128 stands for zero in the data rows.
Here are some points:
array([ 94,  43,  41, 117, 126, 151, 143,  68, 138,  85, 166, 125, 103,
       119, 125,  76, 144, 139,  57,  45])
array([147, 133, 121, 170,  95, 148, 132, 109, 106,  98, 107, 135, 140,
       132, 147, 129,  96, 148, 133,  98])
array([155, 162, 130,  81, 193,  75, 107, 154, 105, 148, 169, 132, 139,
       147, 162,  98, 186,  84, 110, 158])
array([175, 209, 178, 135, 182,  78, 118, 201,  79, 161, 124, 124, 138,
       133, 187, 145, 206,  87, 162, 213])
array([117, 122, 152, 131,  84, 167, 136, 119, 144, 139, 105, 117, 123,
       124,  84, 150,  53, 154, 149, 126])
array([127,  83,  54, 121, 139, 143, 137,  86, 129,  85, 163, 132, 130,
       133, 144,  77, 157, 129,  69,  64])
array([164, 168, 193, 190,  67, 159, 147, 143, 120, 143,  69, 129, 148,
       155, 108, 175,  74, 164, 207, 160])
array([ 96, 121, 132,  65, 195, 124, 101, 138, 158, 137, 180, 109, 141,
       129, 126, 132, 164, 102, 121, 148])
array([147, 116, 108, 119, 134, 126, 124, 109, 106, 114, 134, 133, 120,
       144, 143, 101, 147, 122,  96, 106])
array([ 96, 100,  84,  49, 225, 102, 100, 119, 150, 110, 197, 100, 139,
       119, 151, 105, 230,  79,  70, 120])
array([131, 166, 165,  94, 188, 116, 105, 154, 141, 128, 150, 113, 153,
       129, 151, 146, 187,  99, 159, 178])
array([164, 185, 202, 124, 121, 121, 118, 173, 132, 168, 104, 135, 148,
       156, 115, 169,  77, 114, 179, 204])
array([151, 169, 185, 121, 136, 108, 115, 164, 108, 148, 108, 130, 125,
       146, 132, 150, 126, 115, 158, 184])
array([121, 124, 140, 111, 123, 136, 132, 127, 141, 135, 135, 121, 131,
       142, 110, 146,  98, 126, 144, 131])
array([163, 164, 172, 154, 100, 118, 126, 159, 110, 151,  96, 136, 127,
       133, 127, 135, 119, 121, 158, 174])
array([119, 127, 145, 150,  66, 157, 148, 110, 131, 149,  92, 141, 128,
       139,  91, 151,  39, 155, 157, 121])
array([200, 232, 213, 141, 148,  79, 106, 205,  80, 185,  97, 138, 141,
       151, 163, 151, 139,  94, 180, 226])
array([123, 117, 106, 136, 117, 129, 139, 115, 143, 128, 140, 137, 133,
       112, 125, 123, 116, 126, 122, 109])
array([173, 212, 235, 174,  70, 122, 125, 183,  96, 175,  50, 144, 138,
       157, 116, 180,  50, 144, 218, 225])
array([ 65,   8,  22,  66, 140, 141, 127,  54, 170,  93, 188, 121, 100,
       113, 102,  71, 124, 121,  36,  34])
array([ 99,  99, 106, 126, 138, 150, 136, 114, 156, 125, 147, 127, 131,
        97, 116, 129, 130, 129, 114, 100])
array([106,  94,  92, 140, 107, 162, 148,  89, 161, 112, 126, 124, 133,
       107, 109, 126, 106, 154, 120,  76])
array([116, 119, 145, 129,  90, 125, 126, 134, 124, 152, 120, 144, 110,
       133, 114, 128, 109, 146, 123, 136])
array([123, 146, 127,  94, 194, 104, 113, 144, 117, 118, 145, 121, 143,
       130, 162, 124, 196, 104, 114, 140])
array([110,  93,  70,  93, 152, 107, 129, 112, 116, 120, 160, 127,  99,
       111, 145,  92, 182, 113,  65,  91])
array([202, 227, 206, 207,  70, 137, 133, 167,  85, 146,  55, 149, 168,
       156, 136, 180,  47, 140, 222, 186])
array([ 71,  44,  83, 143,  61, 184, 154,  68, 167, 107, 125, 130, 112,
       123,  77, 136,  56, 173, 124,  65])
array([132, 117, 119, 152,  63, 157, 153, 111, 124, 135,  93, 142, 118,
       126, 101, 126,  63, 151, 126,  99])
array([175, 184, 146, 169, 166, 122, 138, 149,  95, 116, 121, 108, 166,
       134, 185, 153, 170, 133, 169, 138])
array([155, 166, 176, 128, 105,  86, 115, 169,  95, 163, 103, 154, 109,
       147, 131, 118, 107, 110, 130, 175])
array([137, 141, 131, 176,  94, 135, 137, 130, 121, 125, 101, 139, 130,
       131, 125, 137, 103, 149, 150, 124])
array([111, 123, 138, 145,  86, 142, 137, 118, 139, 129, 108, 135, 112,
       118,  97, 144,  72, 146, 143, 125])
array([186, 191, 164, 172, 105, 106, 135, 172,  76, 148,  82, 143, 127,
       122, 154, 137, 133, 123, 153, 168])
array([144, 132, 155, 173,  46, 129, 139, 133, 115, 153,  82, 150, 117,
       138, 107, 133,  49, 154, 145, 134])
Here are 12 more points, each followed by its number:
array([152, 188, 192, 124, 131, 120, 114, 159, 120, 157, 104, 127, 141,
       149, 138, 167, 106, 121, 172, 185]) 0
array([134, 155, 136, 117, 167, 111, 114, 148, 129, 121, 143, 115, 135,
       131, 150, 127, 182, 111, 133, 159]) 1
array([127, 143, 151, 130, 129, 153, 135, 138, 145, 145, 122, 113, 164,
       120, 116, 166, 113, 137, 163, 142]) 2
array([151, 116, 139, 226,   0, 153, 158, 115,  96, 138,  46, 173,  94,
       135,  87, 113,  16, 201, 146, 122]) 3
array([123, 134, 142,  72, 172, 108, 102, 140, 138, 143, 164, 123, 142,
       137, 122, 136, 140,  93, 133, 156]) 4
array([141, 129, 140, 149, 100, 118, 131, 147, 104, 143, 102, 146, 106,
       127, 122, 111, 122, 138, 117, 149]) 5
array([112, 111, 123, 135, 112, 146, 128, 118, 142, 123, 120, 130, 126,
       128, 111, 135,  88, 145, 138, 100]) 6
array([140, 168, 149, 133, 138, 126, 129, 152, 126, 143, 121, 118, 137,
       116, 130, 151, 146, 124, 160, 155]) 7
array([ 85, 102, 101,  97, 191, 149, 124, 128, 163, 122, 154, 103, 140,
       110, 122, 137, 167, 116, 115, 107]) 8
array([127, 105,  91, 161,  98, 153, 153,  81, 118, 102, 118, 128, 127,
       130, 137, 114,  93, 157, 109,  77]) 9
array([ 81,  96,  81,  61, 214, 117, 113, 126, 164, 113, 198,  94, 138,
       101, 150, 104, 209,  94,  86, 111]) 10
array([ 90,  94, 111,  88, 139, 125, 123, 128, 159, 153, 149, 119, 112,
       126, 106, 123, 130, 117, 107, 122]) 11
Which two of these numbered points are nearest to each point below, ignoring the 2 directions in which the first points spread most? Their numbers follow each, nearest first.
array([117, 139, 128,  60, 220, 101, 105, 141, 139, 137, 168, 101, 142,
       129, 153, 129, 192,  94, 120, 152]) > 0 10
array([107, 107, 107,  93, 139, 129, 116, 119, 142, 129, 161, 110, 139,
       117, 115, 117, 123, 108,  97, 111]) > 0 4
array([118, 135, 123,  84, 192, 101, 121, 148, 135, 139, 165, 105, 134,
       111, 152, 127, 207,  87, 109, 140]) > 7 10
array([170, 190, 199, 165, 100, 118, 122, 154, 110, 143, 103, 129, 133,
       159, 143, 153, 119, 135, 190, 189]) > 1 6
array([112, 123, 127, 161,  92, 179, 157, 107, 154, 135, 104, 127, 149,
       114, 103, 171,  68, 149, 156, 106]) > 2 8
array([119, 120, 133, 122, 108, 138, 131, 113, 137, 120, 117, 125, 131,
       139, 120, 143,  85, 133, 131, 119]) > 0 6
array([148, 191, 181,  93, 210, 105, 102, 184, 131, 154, 144, 106, 159,
       120, 147, 161, 198,  79, 168, 207]) > 8 2
array([158, 151, 139, 191,  85, 159, 143, 107, 115, 112,  93, 131, 139,
       147, 135, 151,  74, 164, 160, 112]) > 9 1
array([189, 179, 177, 240,   3, 147, 148, 137,  63, 139,  28, 169, 113,
       170, 117, 136,  18, 180, 187, 141]) > 3 9
array([156, 134,  99, 135, 145,  82, 123, 149,  93, 141, 134, 142, 117,
       123, 164,  83, 191, 100,  80, 127]) > 3 5
array([ 95,  61,  74, 142,  77, 138, 145,  98, 144, 127, 127, 135,  84,
       108,  95,  91, 110, 143,  82,  73]) > 5 3
array([227, 218, 184, 255,   0, 153, 153, 137,  72, 135,  33, 177, 152,
       171, 127, 153,   7, 183, 217, 161]) > 9 3
array([ 96,  85, 105, 161,  57, 163, 142,  94, 139, 124, 109, 136, 113,
       136,  84, 114,  48, 161, 113,  68]) > 6 1
array([101, 104, 133, 126, 100, 154, 139, 111, 140, 125, 108, 129, 117,
       129,  98, 144,  70, 141, 147, 121]) > 0 6
array([143, 154, 131, 125, 159, 129, 139, 147, 131, 124, 141, 116, 149,
       114, 141, 147, 163, 116, 132, 141]) > 7 1
array([171, 158, 140, 200,  63, 159, 141, 117, 109, 122,  81, 140, 146,
       146, 123, 149,  82, 164, 166, 119]) > 9 1
array([ 78,  47,  66, 175,  29, 209, 167,  42, 161,  98, 101, 142,  98,
       113,  64, 131,   0, 194, 120,  32]) > 6 1
array([159, 153, 115, 141, 149, 119, 127, 132, 109, 121, 142, 135, 153,
       146, 166, 111, 146, 111, 123, 139]) > 9 1
array([169, 137, 117, 134, 136, 113, 123, 122,  97, 105, 138, 137, 121,
       147, 156, 101, 144, 123, 114, 119]) > 9 3
array([ 23,   0,  17,   0, 216, 132, 115,  60, 190,  96, 238, 111, 117,
        94, 103,  81, 166,  90,  21,  41]) > 4 11
array([ 90,  95,  86,  53, 211, 120, 110, 109, 155, 114, 192, 109, 140,
       120, 137, 113, 169,  87,  74, 105]) > 0 4
array([ 74,  91,  99,  42, 215, 100, 107, 136, 165, 131, 184, 111, 121,
       106, 139, 120, 205,  85,  83, 123]) > 11 10
